K694: [ 98 156 101 165 101]
K698: [141 102 118 140 119]
K841: [141 102 164 140 148]
K472: [133 187 176  92 167]
K522: [177 176 176  92 176]
places K522: [176]	1 2 4
places K694: [165]	3

K12: [123 131 125 122 109 125 129 103 169 106 134 118 145 134]
K848: [123 125 144 132 138 124 100 136 129 134 119 124 135 116]
K878: [125 119 125 120 147 129  96 113 113 120 133 134 125 130]
K739: [146 120 119 132 138 138 112 141 127 139 141 129 129 131]
K518: [128 105 139 138 156 121 164 177 136 113 142 119 118  99]
K835: [112 102 134 121 151 124 160 130 117 164 113 121 129 171]
K572: [127 127 127 127 152 144 136 131 131 131 127 129 125 131]
K827: [123 131 106 122 109 106 129 131 131 138 106 123 106 131]
K603: [119 131 127 122 140 137 107 124 129 144 120 108 131 128]
places K827: [106]	2 5 10 12
places K603: [124]	7
places K835: [112]	0
places K572: [127]	0 1 2 3 10
places K835: [160]	6
places K827: [131]	1 7 8 13
places K878: [125]	0 2 12

K487: [ 86 154 109 113 119  97 123  86 129  94 145 158 105  87 161 105 172 160
  84 158 117 161 112 125 163 141 115 158  89 115  83 116 153 173]
K803: [110 172 155  94  94 142  84 103 101  93 165 103 134 157 140 156  94  93
 111 104 119 122 103 136 146 167  87 152 119 114 109 119 103 103]
K584: [122 139 134 138 101 137 135 128 140 140 136 109 106 118 118 109  85 145
 159 117 142 104 122 172  93 125  86 165 164 122 115  88  82  88]
places K803: [155]	2
places K803: [93]	9 17
places K803: [156]	15

K701: [155 156 124 116 156]
K482: [125 156 126 156 125]
K643: [158 158 158 158  95]
places K643: [158]	0 1 2 3
places K482: [156]	1 3
places K482: [125]	0 4

K395: [167 134 137 121  82  82 118 128  93 133 130 107 142 118 152 145 127  82
 150 113 156 141 145 142 124]
K6: [122 149 134 152 153 146 105 146 107  99 150 113 105 112 120 140 136 117
 117 116 132 118 148 123 111]
K374: [126 149 129 153 153 144 104 146 107  99 153 113 105 114 123 140 135 121
 116 119 132 120 147 122 113]
K740: [122 150 133 152 152 144 107 146 109  98 153 112 107 109 123 142 135 117
 119 115 131 119 150 119 113]
K57: [124 151 130 152 151 135 105 145 109  99 153 111 105 113 122 140 135 135
 117 119 132 118 148 122 135]
K245: [165 128 152 137 139 116 120 114 111 118 134 104 151 119 154 149 120  87
 154 110 151 135 139 157 135]
K263: [163 126 147 137 138 114 119 115 137 118 137  99 149 154 151 137 149  87
 149 109 149 149 147 153 147]
K119: [169 141 137 120 140 141 119 124  93 130 132 110 140 121 152 146 124  84
 146 116 156 141 148 142 119]
K804: [122 152 133 154 153 142 104 114 106  99 114 115 148 132 120 140 134 117
 114 118 132 133 146 132 113]
K106: [118 146 119 139 106 106 112 146 106 114 142 123 111 112 126 142 106 132
 117 107 155 115 126 119 105]
places K106: [106]	4 5 8 16
places K395: [82]	4 5 17
places K57: [135]	5 16 17 24
places K119: [141]	1 5 21
places K804: [132]	13 20 23
places K263: [149]	12 16 18 20 21
places K6: [148]	22

K693: [119 116 157  77 101]
K429: [180  88  85 111 111]
K434: [137 151 127 111 111]
K223: [153 167 126 150 139]
K188: [143 154 143 154 143]
K599: [174  91  97 140 142]
K449: [ 80 112 111 185 114]
places K188: [154]	1 3
places K429: [180]	0

K304: [116  99  91 151]
K982: [105  87 116  75]
K932: [101  92  92  92]
K976: [135 104 122 147]
K419: [129 159 126 153]
K491: [100 140 111 154]
K655: [ 82 136  83 136]
K619: [159 116 139 166]
K778: [152 152 152 152]
K966: [123 137 137 159]
places K932: [92]	1 2 3
places K778: [152]	0 1 2 3
places K655: [136]	1 3

K401: [163 152 114 126 113 117 131 123 130 117 111 125 134 126 128 135 128 111
 105 113 124 128 133 153 169 133  94 143 152 109 113 138 129 145 145 139
 135  99 111 147 110]
K416: [163 104 114 126 113 151 131 123 130 117 117 125 134 126 128 135 128 111
 105 113 124 128 133 153 148 157 109 132 147 130 134 114 150 177  95 127
 142 126 128 131 105]
K864: [134 119 128 105 126 125 134 135  97 121 147 116 129 126 124 103 144 125
  90 137 128  79 125 121 134 140  90 106 147 127 143 118 153 128 157 144
 133 105 111 133 126]
K219: [128 110 112 133 115  97 143 120 114 114 127 140 125 142 121 111 127 135
 120 127 142  66 114 131 150 134  92 125 145 127 115 125 131 137 143 119
 136 105 109 133 117]
K361: [114 140 109 114 156 151 156 125 111 127 124 131 132 123 122 107 127 129
 116 133 118  92 118 137 144 137 103 119 157 149 151 131 119 113 143 151
 116 134 127 122 129]
K557: [126 158 124 101 156 128 109 139 108 103 126 127 136 118 139  89 154 124
 123 118  97 100 133 117  97 156 135 108 159 131 170 157 111 134 154 165
 122 114 132  94 138]
K439: [130 137 129 111 147 129 113 134 103  93 129 122 138 119 131  92 139 124
  98 132 115  87 133 124 127 150 101 102 158 135 148 144 138 133 159 157
 126 116 125 115 130]
places K361: [151]	5 30 35
places K416: [134]	12 30
places K401: [152]	1 28
places K361: [116]	18 36

K418: [113 103 138 101 140  94 117 171 102 157 118 114  95 111 160 107 171 168]
K660: [171 125 119 117 106 124 121  90 115 101 103 104 125 116 109 169  90 121]
K611: [113 105 136 105 137  97 115 163 104 152 118 114  98 112 147  95 161 139]
K672: [120 190 151 113  67 113 144 110  89 100  94  89 104  89  70 144  99  93]
K417: [113 114 136 114 137  97 113 163 104 113 118 114 113 112 154 108 164 161]
K335: [135  86 119  88 174 128 157  88  92 151 144 150 136  88 167 117 146 153]
K898: [120 190 114 188  67 113  76 110 115 100  94  89 104 189  70 144  99  93]
K207: [174 150 185 146 115  78 101 141 147 162  76  77 143 153 140 176 136 172]
K457: [ 99 117  82 108 120 160 117 120 120 117 120 120 120 104 118 120 117  99]
places K672: [104]	12
places K457: [120]	4 7 8 10 11 12 15
places K417: [113]	0 6 9 12
places K335: [88]	3 7 13
places K672: [144]	6 15
places K660: [103]	10
places K457: [117]	1 6 9 16

